In the rows, zero is written as 128.
The same turns and mirrors carry the whole set onto itself and the rows of a family onto each other. Which other rows belong to the same family as each row named below? List them in the order they appear above.
These 20 rows form 5 families of 4 rows each.
Z88: [131 118 120 165 131 125 133 112 156 124 134 137 129 114 140 115  97 128
 102 162 155 139 129 101 118 129 125 146 137 107 127 154 156 140 134 115
 124 163 150]
Z139: [121 147 153 130 128  96 148 132 138 159 151  85 133 125 151 129 145 110
 154 118 156 129 129 149 148 137 148 100 123 118  96 128 142 160 131 144
 153  98 130]
Z234: [ 97 106 151 132 137 141 182  92 127 115 150 118 118 135 126 119 145 129
 168 125 149 133 153 105  78 144 147 107 118 145  95 120 140 143 134 140
 119  90 143]
Z658: [130 141 132  99 125 165 134 131 113  92 122 111 120  95 111 142 134 138
 100 113  98 131 154 127 127 119 143 148 135 139 139 136 105 136 133 155
 143 149 132]
Z992: [122 107 120 113  99 124 137  87  94 106 133 124 129  98 139 133 148 129
 118 105 106 143 152 110 140 132 113 115 148 114 107 123 101 153 142 137
 140 140 153]
Z123: [157 126 163 152 133 130 136 144 146 125 125 111 121  98 123 138 151 140
 117 141 135 124 121 128 141 129 148 159  96 103 107 169 136 126 143 133
 160 146 132]
Z196: [122 162 151 132 151 131 149 159 172 156 155  80 123 122 139 129 116 125
 122 145 157 114 122 147 123 115 145 138 125 122 127 146 149 154 130 154
 133 114 124]
Z305: [121 140 115 105 112 115 146  85 113 120 114 131 142 107 146 120 121 141
  87 128  97 130 154  85 138 117 123 147 128 108 106 139 105 136 128 143
 132 138 148]
Z537: [125 115 119 118 101 167 142 113 123 119 122 103 141 125  97 121 135 129
 142 153 109 127 143 126 117 120 111 141 124 127 150 100 143 102 104 130
 122  82  97]
Z556: [125 117 155 166 117 119 130 114 113  71 117 131 146 140 130 130 125 122
 137 158 145 147 143 123 116 142 155 126 121 128 128 114 161 117 122 116
 148 131 133]
Z568: [115 111 145 120 112 165 150 108  98  76 129 113 128 115 129 138 131 156
 105 149  97 126 149 118  98 110 120 149 134 117 139 115 117 134 127 150
 127 132 141]
Z640: [136 109 146 146 129 144 152 102 101 145 111 131 122 106 129 116 137 120
 148 126 149 142 145 152 144 151 172 130 114 111 103 126 148 163 121 121
 151 143 152]
Z219: [143 126 111 109 109 169 131 137 150 138 129  93 125 101  86 128 147 127
 130 131 110 125 135 130 136 119 108 146 125 128 148 131 128 106 120 136
 133 100  94]
Z18: [101 136 156 144 134 132 153 132 131 122 154  88 134 147 144 127 116 115
 153 152 165 130 133 158 105 128 146 108 141 130 135 100 162 159 118 143
 129  99 130]
Z345: [109 152 139 146 126  81 144 125 161 136 158  95 151 145 164 120 110 117
 125 160 160 125 124 111 121 119 122 116 133 111 117 132 155 142 129 138
 126  99 129]
Z191: [135 103  95 109  84 139 144  95 115 164 131 107 131  99 114 116 156 119
 145 125 114 134 150 124 142 136 108 116 131 110 115 128 138 128 112 121
 126  91 107]
Z661: [131 129  80 111  89 126 134  99 140 157 127 116 144 109 117 110 124 119
 116 141 115 130 150  95 135 126 103 130 135 116 128 141 144 112 109 120
 114  95 103]
Z272: [116 148 126 119 158 131 158 128 184 137 153 116 112 113 113 121 127 126
 125 112 149 126 145  82 101 132 146 131 116 155 103 174 127 130 151 149
 122 118 133]
Z349: [122 115 149 120 149 137 164 121 154 132 157 107 100 108 111 127 168 123
 166  95 147 132 138 112 107 146 144 109 111 149  89 147 115 142 156 148
 142 106 134]
Z6: [ 99 138 136 131 149 119 166 100 163 106 143 126 133 145 129 108 116 129
 135 145 145 127 148  67  77 130 140 128 111 149 106 136 138 118 134 144
 113  94 134]

Same family as Z568: Z658, Z992, Z305
Same family as Z661: Z537, Z219, Z191
Same family as Z18: Z139, Z196, Z345

The same turns and mirrors carry the whole set onto itself and the rows of a family onto each other. Which other rows belong to the same family as each row named below? List them in the order they appear above.
These 30 rows form 5 families of 6 rows each.
Z951: [122 179 111 124 192 111 123 150 143]
Z981: [120 180 132 118 129 148 106 112 136]
Z683: [116 150 107 127 111 134 139 128 118]
Z569: [111 190 134 137 186 115 132 168 136]
Z225: [113 177 120 147 162 108 129 178 102]
Z189: [125 168  96 139 172 102 123 160 109]
Z439: [122 201 121 130 159 139 111 114 150]
Z359: [108 192 139 121 181 140 121 142 156]
Z227: [116 192 123 132 189 118 114 165 121]
Z179: [119 165 126 128 191 118 131 169 130]
Z958: [110 167 132 134 103 140 145 146 118]
Z499: [110 175  98 159 180 129 114 141 110]
Z895: [116 199 104 150 184 128 117 130 137]
Z515: [116 178 123 123 137 144 162 130 161]
Z255: [103 180 139 120 142 158 134 125 156]
Z178: [110 192 146 123 165 134 140 147 162]
Z754: [114 183 105 150 157 113 120 167  90]
Z620: [113 164 121 147 124 120 134 164  92]
Z398: [107 153 106 152 151 142 109 137  93]
Z126: [118 176 125 112 172 133 131 129 168]
Z873: [131 164 112 126 118 116 133 158  98]
Z48: [113 175 127 125 179 137 148 149 163]
Z405: [109 181 147 125 125 147 148 135 153]
Z820: [104 169 123 132 109 157 140 128 125]
Z268: [117 162 123 111 129 146 141 120 156]
Z521: [120 153  95 138 131 115 131 149  97]
Z84: [112 156 121 131 126 151 105 124 106]
Z150: [109 171 106 144 118 133 131 149  91]
Z790: [125 161 116 127 161 108 125 176  98]
Z629: [125 174 116 122 105 134 151 133 129]

Same family as Z48: Z179, Z515, Z873, Z790, Z629
Same family as Z439: Z981, Z499, Z895, Z398, Z84
Same family as Z569: Z225, Z958, Z178, Z620, Z405

The same turns and mirrors carry the whole set onto itself and the rows of a family onto each other. Which other rows belong to the same family as each row named below? List them in the order they appear above.
These 30 rows form 5 families of 6 rows each.
Z350: [155 141 128 111 155 156  99 177 183 115 119 127 119 192 152 101 172 102
 105 135  84 148]
Z467: [124 120 121 126 150 148 126 141 119 158 155 153 121 114 116 124 163 129
 126 137 108 161]
Z378: [135 120 124 153 134 154 130 173 134 147 138 158 105 121 112 134 138 137
 107 145  87 163]
Z695: [153 151 110 109 143 131 103 167 148 153 141 146  90 181 141 105 146 111
  90 131  71 156]
Z224: [147 125 118 131 139 136 112 166 142 164 160 117  69 127 108 119 173 140
 110 146  86 152]
Z882: [120 115 125 103 199 159  80 183 146 108 116 133 131 133 119 159 192 151
 122 137 109 122]
Z245: [139 120 126 122 139 144 126 144 124 161 151 149  89 127 124 107 161 110
 105 138  89 167]
Z840: [143 151 109 105 182 151  86 183 172 109 128 131 145 201 135 137 162 135
 114 128  84 129]
Z679: [111 112 114 120 198 148 105 155 119 136 147 143 127 136  97 157 160 146
 132 133  97 122]
Z719: [145 157 101 113 141 126 110 158 127 165 156 157 111 159 133 117 139 130
 100 130  86 162]
Z211: [111 107 120 118 173 153  98 164 122 139 133 143 112 105 101 156 189 153
 115 138  99 143]
Z517: [125 121 109 135 134 133 105 163 126 168 142 157 100 111 110 131 172 144
 102 134  83 161]
Z453: [166 141 119 120 160 136  87 195 188 135 137 107  96 176 149 100 169 124
 124 138 100 126]
Z875: [144 144 108 150 135 137 119 185 155 151 127 160 103 159 143 119 117 127
  98 137  84 150]
Z470: [138 145 104 133 134 121 111 172 172 165 136 114  79 165 144 109 167 124
 101 145  87 143]
Z547: [144 144 103 133 121 124  94 175 157 167 132 159 105 145 143 105 161 130
  99 130  83 164]
Z375: [111 117 120 114 172 142 120 156 131 147 142 106  78 123 108 149 187 143
 109 158 107 135]
Z391: [139 137 120 102 185 149  71 200 176 110 105 131 137 166 150 135 184 134
 118 133 108 126]
Z22: [152 160 114 116 133 150 110 171 172 129 134 140 139 179 153 103 166 117
 107 133  93 167]
Z83: [153 154 107 117 148 130  75 198 178 141 115 147 126 175 162 106 165 126
 107 128  94 143]
Z530: [119  94 143 116 200 170 108 159 144 112 128 125 121 139 109 139 185 119
 134 139 104 119]
Z869: [116 104 124 115 190 145 111 145 108 149 148 143  90 126  99 143 160 125
 114 137  90 129]
Z410: [141 114 136 101 197 157  96 179 146 119 141  96  94 134 115 143 191 146
 130 150 117 118]
Z592: [160 148 125 134 152 152 105 202 173 121 117 148 129 171 161 114 130 120
 114 138 103 142]
Z147: [114 116 124 134 172 163 126 175 121 126 130 147 108 122 101 168 144 150
 103 152  95 142]
Z85: [119 114 127 119 189 170 102 168 164 100 127 125 158 157 119 141 186 130
 137 136 106 126]
Z795: [140 144 127 114 192 161 100 201 161 100 106 139 132 173 151 150 137 136
 111 143 112 124]
Z890: [131 135 123 105 191 140  95 184 177 120 117  97 105 170 149 133 183 127
 122 150 118 110]
Z380: [136 124 126 103 201 156  86 182 168 105 119 120 122 193 128 138 171 120
 115 132  84 112]
Z898: [131 117 139 118 190 182 116 187 141  94 118 136 130 135 118 161 157 147
 118 150 113 133]

Same family as Z453: Z224, Z470, Z375, Z410, Z890
Same family as Z695: Z350, Z245, Z530, Z869, Z380
Same family as Z83: Z882, Z211, Z517, Z547, Z391
Same family as Z840: Z467, Z679, Z719, Z22, Z85

The same turns and mirrors carry the whole set onto itself and the rows of a family onto each other. Which other rows belong to the same family as each row named below? List them in the order they appear above.
These 28 rows form 7 families of 4 rows each.
Z892: [137 153 154 122 149 160 115 102 100 157 127 126 128 113  81 153 138]
Z336: [123  93 149 117 134 123 118 140 136 140 103 122 120  79 100 111 169]
Z327: [125 123 123 113 102 135 146 127 153 108 147  96 106  82 120 104 161]
Z190: [123  98 158 113 142 138 128 139 145 140 112 127 117  75 112 115 178]
Z909: [129 150 141 117 138 164 107 106  93 159 123 139 134 111  99 159 135]
Z983: [118 119 128 122 107 131 148 127 153 114 142  95 111  94 137 103 166]
Z897: [121 109 132 108 104 143 146 130 166 114 130  91 107  97 117 114 168]
Z265: [144 162 129 122 147 152 116 106 100 165 129 134 135  97  97 156 137]
Z553: [124  84 148 113 138 139 124 124 152 134 110 119 122  86 101 119 180]
Z572: [116 108 135 105 102 129 146 134 156 112 133 102 106  98 136 108 149]
Z671: [134 149 107 116 135 167 128 108 120 136 176 120 126 126 126 141 116]
Z595: [128 157 147 124 152 158 122 114 103 166 125 140 131 109  96 160 139]
Z663: [121 155 105 124 138 162 118  95 115 129 164 113 123 126 118 137 116]
Z489: [108 109 129 107 108 133 148 132 150 108 143  92 108  99 122 109 170]
Z844: [126  88 152 116 134 121 136 126 129 141 102 132 126  73 107 115 158]
Z927: [125 161 139 117 142 142 120 110  89 167 138 130 139 102 101 154 129]
Z649: [130 152 145 115 144 154 117  95 101 168 128 133 141 108 100 155 122]
Z113: [124  89 156 112 141 125 128 126 140 133 108 114 116  84 103 120 174]
Z436: [123 138  93 114 135 177 139 106 112 130 170 120 128 124 117 134 125]
Z171: [116 153 103 116 127 162 127 101 117 143 172 122 131 122 116 139 113]
Z174: [116 156 106 117 141 149 127 102 104 136 172 130 127 115 123 134 111]
Z969: [118 153 104 119 140 170 138 115 120 136 171 130 121 127 126 139 118]
Z209: [109 124 134 118  97 126 150 134 154 117 157 102 111  93 118 105 158]
Z8: [111 117 127 118 111 143 148 139 159 117 139 101  94  86 128 115 165]
Z413: [135  94 146 114 135 130 121 128 134 139 107 125 123  66 101 111 173]
Z176: [120  90 156 120 123 119 120 127 141 142 117 125 123  82 112 123 179]
Z303: [132 166  98 110 137 163 124 111 117 129 167 130 127 114 118 130 119]
Z603: [134 149 136 116 147 162 111 110  91 168 130 120 148 116  99 148 135]

Same family as Z909: Z336, Z983, Z671
Same family as Z436: Z892, Z844, Z209
Same family as Z663: Z572, Z176, Z603
Same family as Z553: Z897, Z927, Z174

The same turns and mirrors carry the whole set onto itself and the rows of a family onto each other. Which other rows belong to the same family as each row named below? List them in the order they appear above.
These 18 rows form 6 families of 3 rows each.
Z498: [144 184 135  54 134 122  98 147 134 173 129  67 132 105 148 102 128 151
 127 154]
Z368: [ 98 157 126  82 172  98 133 156 150 191 135  82 129 109 168 136 166 149
 139 120]
Z496: [117 161 125  81 173 125 135 167 159 144 124  88 140 121 119 122 181 174
 119 125]
Z736: [135 174 134  77 115 131 114 156 161 169 159  46 119 111 134  77 132 140
 142 163]
Z138: [102 184 135 100 180 119 125 140 179 137 139  90 122 140 152 118 181 178
 128 114]
Z407: [113 156 131 128 159 125 154  97 183 156 156  47 111 104 148  91 155 173
  98 114]
Z329: [104 154 168 131 148 143 129  96 179 153 151  45 120 100 130  94 155 158
 115 139]
Z889: [103 165 130 135 178 101 133 105 147 181 146  38 137 137 161 116 130 158
 115 120]
Z714: [130 186 118  74 138  91  93 164 161 154 168  58 127 122 154 102 128 168
 141 155]
Z502: [106 166 158 101 173 118 120 153 145 164 116  81 139 117 130 134 174 166
 139 107]
Z421: [152 178 119  69 125 116 121 151 146 161 161  34 133 111 137  93 129 148
 119 165]
Z309: [104 155 131 100 163 136 121 166 168 153 128  97 137 130 109 100 165 175
 137 130]
Z348: [112 149 101  99 164 106 140 174 168 163 146  85 129 121 127 104 157 187
 128 111]
Z504: [114 158 158 127 151 134 146  94 166 158 164  31 136 102 134 120 166 156
 105 133]
Z247: [109 176 150 112 136 127 121  86 176 166 188  51 127 107 168 118 153 161
 123 144]
Z945: [123 181 164 126 146 136 124  87 142 172 147  31 135 121 146 109 138 150
 115 129]
Z938: [138 164 107  73 118 115 138 144 166 180 173  50 109  92 158  83 135 153
 123 145]
Z776: [129 182 117  65 160 108 119 117 150 175 128  56 113 109 184  93 125 144
 103 150]

Same family as Z368: Z889, Z776
Same family as Z247: Z138, Z714
Same family as Z502: Z498, Z945
Same family as Z348: Z407, Z938
Same family as Z736: Z329, Z309

